In the rows, 128 means zero.
Each named turn below is shown by a few rows before and after it. Which turns, in which order, take the first row of each later pair to the second? The first pair is answered.
J_728:
[127 158 131 120 176 107 180 148 159] => [120 187 122 115 173 154 162 147 132]
[126  84 126 126 114 146  87 105 131] => [128  76 133 127 118 128 100 105 143]
[152 160 154 128 129 134 107 140 106] => [158 145 151 125 117 123 103 139 102]
[ 73  84  58 107 112 148 115  93 125] => [ 75  64  64 109 114 121 124  95 141]
J_378:
[146 144 161 143 145 122 158 131 152] => [123 132 142 142 147 118 166 124 171]
[138 115  97 131 118 144 137 142 130] => [151 140 143 117 126 120 127 144 100]
[103  96 105 112 130  76 155 135 135] => [168 100 107 160  92 135 133 162 127]
J_963:
[ 87 157  97 136 146 199 121 103 159] => [122 185 181 109 162  91 121 112 113]
[174 122 130 135  92  97 124 152  96] => [150 122  80 152 101 164 139 160 128]
[120 105 100 129 113 127 127 115 117] => [121 140 114 125 157 131 153 140 131]
J_134:
[152 118 122 171 100 144 148 155 160] => [160 129 166 161 110 107 142 155 155]
[133 158 130  99 136 121 160 130 154] => [131 153 107 104 131 137 156 132 163]
[165 136 106  99  93  88 140 152  95] => [141 143 119  83 112  74 147 146  96]
Then:
Each pair is 2 to 3 turns apart.
[118 103 136 149 151 140 155 122 176] => [155 142 166 152 143 161 127 136 141]	J_378, J_728
[ 84 178  94 103 169 125 168 143 128] => [ 73 125  72  94 124  93 139 115 112]	J_963, J_728, J_134
[ 85 110 127 151 132 152 134 100 184] => [ 91 101 151 143 124 104 120  93 172]	J_963, J_963, J_728
[130 104 145 112 110 106 109 114 105] => [140 116 149 119 107 120 105 124  97]	J_134, J_378, J_378
[106 126  64 108 112 143 136 134 110] => [136 145  73 118 136 145 160 165 125]	J_963, J_378
[145 155 134 113 131 108 135 142  84] => [154 159 123 128 122 142 133 146  82]	J_134, J_378, J_378
[121 129  93 110  95 160  99 115  86] => [157 101 121 121  81  96 100 125  92]	J_134, J_728
[155 123  79 165  91 141 121 160 150] => [138 156 169 132 149  72 138 158 156]	J_134, J_728, J_134
[107 104  74 117 149 145 143 104 178] => [133 108  57 125 141 150 150 118 166]	J_963, J_134, J_134
[141 163 179 120 134 142 116 124 105] => [111  99 145 112  98 105 102  87 110]	J_963, J_728, J_378
[116 143 124 141 155 164 141 125 148] => [127 156 164 125 160 130 138 123 126]	J_134, J_378
[145 193 154 122 192 141 163 179 121] => [149  81 161 118  98  41 107 122 107]	J_963, J_728
[104  98 148 146 149  76 140 106 157] => [ 92  94 151 136 132  79 113  86 141]	J_728, J_963
[ 56 140 108 136 195 170 142 131 136] => [ 71 117  73 133 133 175  91 115  81]	J_728, J_728
[201 143  63 187  91 232 130 164 126] => [160 216 199 100 197  80 171 171  98]	J_963, J_134
[107 183 101 135 124 180  82 133  95] => [114 186 131 112 124 110  77 133  67]	J_963, J_728, J_134
[119  94  85  84 114  72 127 122  88] => [190  90  86 151  98 120 131 156 118]	J_134, J_728, J_378
[128 177 176 117 164 130 123 126 109] => [131 154 151 109 118 126  91 116  72]	J_728, J_728
[155 120  94 130  66 155  72 122  99] => [183 149 164 115 110  72 105 146  99]	J_963, J_963, J_728
[119  93 125 164 100 178  99 104 149] => [123 102 158 170 118 173 105 102 160]	J_134, J_134, J_963
[113 111  70 119 120 108 157 144 131] => [137 106  89 135  83 138 109 135 114]	J_378, J_134, J_963
[109 130 144 146 109 151 113  85 153] => [117 149 152 144 114 161 110  91 136]	J_378, J_963, J_728
[180 139 137 163  99 130 120 129 113] => [152 149 128 151 156 104 171 140 150]	J_378, J_378, J_963
[120 159 150 144 147 154 108 137 133] => [133 145 136 156 133 164 107 140 141]	J_378, J_378, J_134
[ 85 169 134 116 156 123 148 150 113] => [123 166 132 142 112 170 112 152  98]	J_963, J_963, J_378
[139 105  92 145 119 172 140 129 151] => [114  99  78 128 122 146 146 121 144]	J_378, J_378, J_134
[134 119 124 110  74 135  75 112  77] => [ 86  91  82 109  90 144  96  94 112]	J_134, J_134, J_378
[ 74 156 141  92 190  80 168 130 133] => [116 132  53 144 105 206 123 140 121]	J_728, J_378, J_728
[157 149  81 124  91 137 127 176  75] => [177 142 127 132  83 118 110 175  72]	J_134, J_963, J_134
[134 137 183 178 116 202  84 117 153] => [ 69 153 200 112 149 149  85  89 120]	J_378, J_728
[ 89 109  97  94 136  81 145 109 123] => [187 162 140 146 125 139 137 165 113]	J_963, J_378, J_963
[ 85 137  93  82 116  88 114 104 110] => [146 100  71 141  73 117 112 125 138]	J_378, J_728
[135 129 111 140 109 171  85 120  98] => [110 151 120 123 138 172  88 117  93]	J_378, J_963, J_378
[139 151 164 132 130 165  87 130  95] => [ 82 132 116 119 148 175 108 110 122]	J_134, J_134, J_378
[132  70 165 100  76  86 100  91 112] => [ 81  68 127  88  88 104 109  78 121]	J_134, J_134
[133 111  95 151  80 132 104 122  99] => [ 98 102  81 133 100 105 115 105 106]	J_378, J_378
[134 124 113 143 168 131 178 159 183] => [142 116 170 125 158  64 158 143 157]	J_963, J_728
[156 147 166 180 176 125 164 144 175] => [117 153 117 173 179 183 159 134 170]	J_728, J_378, J_378
[ 93 108  61 110 140 131 144  83 164] => [151  93  68 156 128 131 158 112 190]	J_134, J_728, J_728
[137  37 117 121  62 131  52 100  74] => [126  31 170 106 114  41  91  98 107]	J_378, J_728
[177  91 117 156  91 136 148 156 145] => [118  74  99 125 116 104 170 131 155]	J_378, J_378
[134 155 161 119 164  97 143 120 120] => [141 123  85 156 130 162 139 127 144]	J_728, J_378, J_134
[170 115  62 112  79  77 161 154 107] => [159 122  32 126  86 133 166 157 128]	J_378, J_963
[112 154 105 143 184 174 176 155 185] => [112  57  67 139 109  98 147 116 176]	J_963, J_378
[152 144 138  89 121  71 130 144  76] => [176 125 122 116  92  80 131 152  83]	J_378, J_134, J_378
[142 145 143 157 105 136 108 134 113] => [151 122 144 160 102 109 117 132 128]	J_728, J_728
[ 86 137 104 107 192 149 153 111 161] => [ 83  90  80 107 131 147 108  76 141]	J_963, J_963
[107  99  98 132 125 158 114 125 135] => [155 144 129 141 140 160 125 159 127]	J_134, J_963, J_728
[157 148 100 150 124 157 144 153 131] => [116 119  76 120 129 106 153 133 131]	J_963, J_378, J_134
[141 162  77 159 145  98 161 171 166] => [157 154 112 136 104  46 115 152 111]	J_728, J_963
[178 109 187 146  91  81 121 133 102] => [ 72  72  98 136  94 156 119  86 142]	J_134, J_963
[136 129 116 140 141 102 193 149 145] => [110  94 104 122 112  78 162 117 126]	J_963, J_134, J_134
[181 152 107 126  84 123 125 175  72] => [126 112  93  97 117  48 155 149  98]	J_728, J_378
[160 183 155 170 150 129 138 157 140] => [ 77 159 102 132 173 125 155 123 157]	J_728, J_134, J_378
[164 128 113 143 139 146 151 152 139] => [170 100 138 140 126  99 136 136 140]	J_134, J_963, J_728
[108  97 133 145 129 197 123 143 158] => [130 137 191 121 123 158  92 146  97]	J_378, J_728
[167 112 149 157  90 103 112 150 117] => [149  92 124 175  98 139 126 142 154]	J_728, J_963
[ 93  97  92 110  94 125 122 100 115] => [168  99 145 139  80  93 121 127 114]	J_134, J_728, J_378
[163  97  66 160  60 140  99 124  99] => [162 128  80 173 150 136 187 165 180]	J_728, J_963
[149 154  95 115 132 101 129 141  66] => [147 158  80 120 162 115 160 158 100]	J_728, J_963, J_963
[123 143 186 170 137 196 100 118 170] => [ 61 124 170 119 130 159  81  73 133]	J_728, J_378, J_963
[ 98 105 125  96 132  81 134 102 114] => [152 136 169 115 112 100 113 119  91]	J_378, J_378
[145 139 175 163 203 121 178 134 189] => [186  91 198 159 105  72  96  98 116]	J_134, J_378, J_963
[136 116 132 116 141  70 161 143 135] => [116 104  77 116 132 115 160 141 144]	J_134, J_134
[102 121 112 137 170 152 157 144 175] => [ 86 152 151  92 181 109 137 135 124]	J_378, J_728, J_378
[179  78 118 183 114 139 146 133 180] => [164  77 142 170 129  97 158 128 185]	J_134, J_378, J_378
[ 91 151  76 128 198 137 209 152 185] => [ 79 212 114  86 204 141 178 145 116]	J_728, J_378, J_378
[ 69 180 167 111 158 195  84 118 122] => [ 56 144 128  99 119 179  66  97  95]	J_728, J_378
[186 141  96 115 105 105 141 170  91] => [118 153 102  72 132  83 148 147  83]	J_963, J_378, J_134
[101 122  78  96  89 178  82 118  78] => [149 104 119 107  64 112  73 125  68]	J_728, J_378
[ 82 129  71 109 143 155 131 122 123] => [ 89 145  83  99 136 151 126 123 101]	J_378, J_378, J_134
[108  96 147  98 159  73 139 134 141] => [139 107  98 147 137 186 130 156 158]	J_728, J_378, J_728
[109  96  98 114 120  85 151 124 132] => [129 113 123 108 122  68 141 125 109]	J_134, J_378, J_378
[ 93  96 117 113 146  92 141 114 139] => [ 85 117 112 120 166 125 151 123 147]	J_963, J_728
[162 122 129 108 187  88 171 134 183] => [191  90  92 151 134 140 141 133 192]	J_963, J_963, J_134
[152 126 132 111 120  86 140 139 111] => [134  95  90 131 114 119 141 132 140]	J_963, J_728
[ 62 107 129 128 163 111 136  96 132] => [ 90 103 130 151 111 162  87  89 107]	J_378, J_378, J_963
[146 152 110 139 101 187 110 143 109] => [103 102  67 117  97 139 122 118 127]	J_728, J_378, J_378
[170 148 194 147 129 103 104 134 103] => [ 83  97 155 119 134  80 106  87 126]	J_963, J_134, J_378
[ 89 108  79  92 148  88 166 152 119] => [161 150 153 103 135  87 133 174  76]	J_134, J_378, J_134
[163 167 195 124 135 124 113 157  97] => [129 135 128 152 118 216 107 134 138]	J_963, J_134, J_963
[171 142 119 134 129  86 151 159  98] => [120  99  76 123  94 111 124 119 101]	J_134, J_963
[ 96 105 129 133 140 185 119 141 177] => [144 104 143 147 107 187 101 152 150]	J_728, J_134
[155 138  86 160 110 181 105 136 134] => [104 111 107  99 128  63 115 106 119]	J_963, J_378, J_963
[ 93 126  41 112 125 159 147 133 129] => [208 139 129 148  94 106 123 159 101]	J_134, J_134
[ 85  72 110 144 125 107 121  55 145] => [129 108 129 190 122 196 108  83 154]	J_378, J_134, J_963
[149 101  75 147  77 140 109 122 120] => [121 131  73 142 104 188 112 119 126]	J_378, J_963
[151 116 141 126 136  60 150 130 126] => [117 103 104 146 151 128 162 121 176]	J_963, J_728, J_728
[ 96 139 109 135 178 135 161 139 171] => [ 88  95  66 125 120 121 124 109 142]	J_963, J_134, J_134
[120 113  98 109 138  91 164 154 133] => [173 115 113 130  98 104 134 164 112]	J_963, J_134, J_378
[ 77 134 128 106 122 121 103 117  98] => [112 109 104 130  85 135  95 125 104]	J_728, J_134, J_134
[143  84 133 133  98 127 113  99  87] => [ 99 122 122 123 176 153 169 113 126]	J_963, J_378, J_378
[125 151 170 128 139 132 136 145 121] => [105 120 151 110 130  94 136 128 127]	J_378, J_963
[133  93 129 156 139 110 149 131 165] => [105  99 149 124 146  88 131 113 144]	J_728, J_963, J_134
[ 73  97 140 128 134 113 112  82 147] => [120 122 199 148 133 113 100  96 140]	J_378, J_134, J_134
[ 63 177  88  73 149 137 119 118  85] => [ 83 159  59  90 114 160 105 124  77]	J_963, J_134
[ 59  84 142 115 166  94 136  92 124] => [ 81 156 135 118 202 159 160 139 106]	J_134, J_963, J_728
[162 130 173 131 144 119 105 118  62] => [ 92  71 100 125 157 103 140  93 118]	J_728, J_378
[137 110  63 110  72 139  89 124  64] => [143 166  49 114 120 177 136 162  81]	J_963, J_728
